128 stands for zero in the data rows.
Here is a table of points, one per row:
[147 171 129 146 217 142 138 159 118 166 153  96  74 133 120 103 156 102  99  86 144 169  98 103 122 129 117 101 162 147 106 156 137 174 122  77 115 163 134  86 121 157  71 210 108 133 117 122 120  93 220 120  99 105 100 163 113  98 109 123 101 135 134  92]
[128 131 195  84 132 144  99 116  85 120 131 186 143 120 101 116 169  90  92 172 142  99 118 116 140 105  82 186 119  46 139  89 110 205 148 105 135  94 110 133 147  97 133 177 174 134  73 106 162  77 126 120 119 137 116 133 127  93 143 141 150 126 123 141]
[ 60 137 133 115 107 128 134 164  54 148 188 132 165  82 122  94 166 139 155 109 159 111  64  99  95  52 154 122 158 140 134 152 155 108 138  93 175  97 134 154 132 148 140 137 133 106 180 130 150 180  80 119 105  62 124  90 192 169 102 135 114 112 120 114]
[ 82 112  96  91 104 143  68 133 134 141  79 139 129 125 150  96 130 131 107 180 122 139 148 150 170 152 190 202  98 145 153 102 131  97 108 145  78 127 160 128  82 180 155 168 136 112 172 116 102 100 152 150 145 137 109 175 177 168  58 112 111 151 106 155]
[125  93 133 127 134 107 121  80 131  75  98 116 132 126 145 131 169 239  99  90 173 123 107 168 145 128 107 107  92 118 132 134 138 186 133  96  74 175 162 121 117  75  81  98 168  74 197 168 133 173 138 158 131 124 101  96 115 120 127 148 104 142 134 147]
[167 120 140 175 102 125 153 109  90 189 130 197  98  98  90 113 104 124 144 116 153 124 185 121 140 153 151 157 149 162  73  82 114  91 148  89 126 170  78 102 129 171 127 115 131 126 148 173 153 167 118 183 160 137  73 131  87 118 119 172 185  70 117 130]
[210 192 118 139 173 162 153 108 142 123  93 106 109 114 111 192 174  85 137 158 141 135 103 117 182 101 113 123 132  88 150  71 111  90 127 119 131 138 150 124 142  91 160 121 113 123 117 193 102 100  94 122 120  44 136 119 126 177 127  70 114 113 102 169]
[112 145  97 153  90 133  84 119  96 133 131 104 146 109 178 205 107 163 125  72 148 106  84  71 180 166 148 137 131 169 141 104 114  93 123 103 145 138 174 131  75 116 161 106 135 123  83  64 102 126 121 114 114 130 142 156 102  59 162 134 136 106 160 146]
[125 134 152 114 165 134 142 147 155 112 146  88 102 131  86 149  95 227 127 107 112 131 145  91 125 105 202 132 109  75  68 163  76 115 145 154 139 143 101 139  94 148 157 162 121 169  74 141 196  96  77 121 153 112  94 131 169 147 135  73 150 173 144 156]
[108  68 127 153 172  96 143  96 104 117 122 104 129 127 102  87 150 124 180 125  98  88  96 105  83 163 123 163  68 173  89  85 147 114 106 118 126 134 141 132 120  99 129 153  87 110 131 163 123 117  91  67 126 215 170 141 138  99 160  82  99  86 128 124]
[132 121  54  80  99 136 135  84 119 131 114  88  85 149 122 119  48 169 155 113  92 101 140 137  92 147  82 113 127  91 178  69 147 130 108 117 117 110  57 112 123 134 151 138  88  95 122  96 158 119 185  96 118  81 115 123 145 156 151 195 162  78 104 151]
[105 128  87  92 154 181 163  99 119 144 143 132 163 172  70 152 102 100  83 152 146 208 119 128 124 111 100 123 138 145 158 167  80 139 155 132  97 112 148  97 153 141 104 150  92 120  82 103  98 230  87 109 182 186 118 108 118 124 127 123 118 116 100 179]
[107 145 116 159 172 156 124 141 210 109 132 112 183 145 148  87  88  88 204 145 103 119  98 169 128  91 146 116 199 112 142 115 161 155 215 171 100 156 141 132  91 115 118 114 162 122 126 101 187 118  91 179 119 136 106 132  90 102 121 109 145  80 117 116]
[ 67 128 159 157 134 127 148 166 105  85  68 165 193 143 124 122  82 136 133 171  77  98 129 149 172 129 140  91 115 186 132 137  63 108  89  85 147 102  78 101 156 125  24  80 111 111  98 139 134  74 154 141 103  97 108 142 122 157 148 119 102 131 148 143]
[146 116  78 114 131 109 125 169 102  84 157  77 125 140 135 134 113 106 110 181 150 127 111 142 125 111 161 162 154  99  87 147 102 169 104 160 115 134  88 101 143  69 153 121 107 205 204 145  44 106  78 131 149 113 147 165 123  98 154 191 125 133 157  84]
[155 122 144  95 162  75 147 142 150 207 153 167 111 134  85 183 101 151 109 158 138  99 156 131 155  42 165  95 100 121 176 173 191 138  98 133 125 122 132 137 109 170 128  93 121 147 128 113 120  68  98 107 107 170 153  91 107 110 109 129 118  90 119 109]
[114 147 139 186 109 118 137 120 130 140 116 144 103 128 127 172 105 168 149 173  96 188 102 145 100 129 108 145  93  94  89 109  74  84 191 152 153  87 155 181 183 179 117 162 129 139 160 106 118 116 165 150  64 133 175  69 136  98 115 175  86 128 110  83]
[163 102 102 137  88 190  94 137 166 134  98 102 125 145 142 125 162 115 133 110 107 137 101  80  92 115 153 133  92 158 228 138 138  87 162  84 143 122 103 131 151 120 133 101 134 166 115 206 166 134 133 117 115 182 130 147 128 117 137 189 136 173 197 115]
[ 80 137 154 101 136 127 124 185 142 133 148 139 101  84 169 150 154 140 148 115 115 181 140 111 125 167 112  85  99 107 132 104 194 121 179 110  90 112  39 109 139 108 122 104 108 118 120 100  47 159  97 156 119 145 164 119  90 148 121  73 194 189  97 104]
[220  87 141 165 127 139 117 255 104  75 143 119 146 159  96 101 113 106 117  77 120 136 187 132 133 112  97 162 117 164 145  93 124 130 117 169 114 108 161 151  94 111 136 109 113  84 147  97 124 146 163 149 135 125 128  57 164 116 129 118 129 162 133 145]
[151 171 108 146  75 113 130 109 197 145 154 164  67 166 133 113 161 112 134 132 119 126 132 109 137 185 120 149 157 162 101 175 122 193 122  83 113 158 126 155 177  94  86  50 111 151 102  76 143 117 105 119 138  98 145 133 235 122 115  99 107 119 110 119]
[ 82 140 117  92  98  53  95 151 111 130  98  80 111 135 173 115 135  94 123 114 132 110 218 116  78 132  83  95 127 114 129 138 119 113 130 139 124 130 200 112 195 119 142 124 106 137 109 160 169 110  96 117 170 109  97 136  76  76  76  98 102 111 156 118]
[154  93 146 148 188 114 125  99 106 161  47 164  84  74 191 126  62 141  96 122 165 113 131 116 114 137 131 138 183 161 166 162 124 163 117 194 162  82  89 170 140  93 166 131 124 112 149 128 142 175 159 154 129 146 135 160 137 160 125  87 100 147 139 131]
[160 204 125 128  55  91 126 106 153 149 105 121 161 118  85 111 151 150 107 156 116 136  88 131 120  90 103 110 148 123  84 105 205 126  71 181 141 100 141 156 133 159  98 163 134 127  86 126 115 152 160 160 217 128 119 139 110 132 198 135 115 165 146 107]
[163  71 181 125 120  95 121 106 169 139 190 154 182 157 163 113 108 106 108 123 122 137 112 129 137 215  80  93 125 133 141 172 121  88  95 139 100 148 164 131 114 117 134 200 122 147 143 132 164 121  66 102 116  79 147 147  88 180 121 172 139 150 122  97]
[ 89 105 158 122  99 177 229  55 117  48 173 138 114 163 183  95 148 110 112  75 104 131 166 151 172 124 178 151 139 147 140 136 173 127 115 156 149 114 141 145 133 135 165 118 115 154 126 151 102 119 184 134 117 119 115  87 105 119 128 113 139 133 133 123]
[146  82 120 115 117 101 138 136 160 104  89 146 169  97 148 142 172  72 145 115 152 119 180 162  58 105 168  91 126  81  58 145 116 124 125  77 142 155 133 111  72 178 152  93 165 129  85 107 114 181 179 104  88 131 174 167 128 166 155 156 105 115  99 166]
[115 158 137 124 121 180 108 126 136 144 167  97 103 109  71 126 148 132 142 138 128  93 134 189 127 172  68  91 148 114 133 168  70 116  98 182 196 144 135  92 136 136 113 105 226 117 184 120 100 118 163  97 139 196 153 127 130 144 105 103 178 141 121 131]
There is one direction along which these points spread out most. For each point below, how far along it does it lie, from 0 to 99? 50 is the average, and the first point above lies past it. One standard deviation of the points above along it is 16.
[125  93 133 127 134 107 121  80 131  75  98 116 132 126 145 131 169 239  99  90 173 123 107 168 145 128 107 107  92 118 132 134 138 186 133  96  74 175 162 121 117  75  81  98 168  74 197 168 133 173 138 158 131 124 101  96 115 120 127 148 104 142 134 147] 27
[146 116  78 114 131 109 125 169 102  84 157  77 125 140 135 134 113 106 110 181 150 127 111 142 125 111 161 162 154  99  87 147 102 169 104 160 115 134  88 101 143  69 153 121 107 205 204 145  44 106  78 131 149 113 147 165 123  98 154 191 125 133 157  84] 61
[ 80 137 154 101 136 127 124 185 142 133 148 139 101  84 169 150 154 140 148 115 115 181 140 111 125 167 112  85  99 107 132 104 194 121 179 110  90 112  39 109 139 108 122 104 108 118 120 100  47 159  97 156 119 145 164 119  90 148 121  73 194 189  97 104] 53
[154  93 146 148 188 114 125  99 106 161  47 164  84  74 191 126  62 141  96 122 165 113 131 116 114 137 131 138 183 161 166 162 124 163 117 194 162  82  89 170 140  93 166 131 124 112 149 128 142 175 159 154 129 146 135 160 137 160 125  87 100 147 139 131] 32
[167 120 140 175 102 125 153 109  90 189 130 197  98  98  90 113 104 124 144 116 153 124 185 121 140 153 151 157 149 162  73  82 114  91 148  89 126 170  78 102 129 171 127 115 131 126 148 173 153 167 118 183 160 137  73 131  87 118 119 172 185  70 117 130] 38
[112 145  97 153  90 133  84 119  96 133 131 104 146 109 178 205 107 163 125  72 148 106  84  71 180 166 148 137 131 169 141 104 114  93 123 103 145 138 174 131  75 116 161 106 135 123  83  64 102 126 121 114 114 130 142 156 102  59 162 134 136 106 160 146] 31
[128 131 195  84 132 144  99 116  85 120 131 186 143 120 101 116 169  90  92 172 142  99 118 116 140 105  82 186 119  46 139  89 110 205 148 105 135  94 110 133 147  97 133 177 174 134  73 106 162  77 126 120 119 137 116 133 127  93 143 141 150 126 123 141] 72
[ 82 112  96  91 104 143  68 133 134 141  79 139 129 125 150  96 130 131 107 180 122 139 148 150 170 152 190 202  98 145 153 102 131  97 108 145  78 127 160 128  82 180 155 168 136 112 172 116 102 100 152 150 145 137 109 175 177 168  58 112 111 151 106 155] 31
[163 102 102 137  88 190  94 137 166 134  98 102 125 145 142 125 162 115 133 110 107 137 101  80  92 115 153 133  92 158 228 138 138  87 162  84 143 122 103 131 151 120 133 101 134 166 115 206 166 134 133 117 115 182 130 147 128 117 137 189 136 173 197 115] 30
[ 82 140 117  92  98  53  95 151 111 130  98  80 111 135 173 115 135  94 123 114 132 110 218 116  78 132  83  95 127 114 129 138 119 113 130 139 124 130 200 112 195 119 142 124 106 137 109 160 169 110  96 117 170 109  97 136  76  76  76  98 102 111 156 118] 51
[147 171 129 146 217 142 138 159 118 166 153  96  74 133 120 103 156 102  99  86 144 169  98 103 122 129 117 101 162 147 106 156 137 174 122  77 115 163 134  86 121 157  71 210 108 133 117 122 120  93 220 120  99 105 100 163 113  98 109 123 101 135 134  92] 71
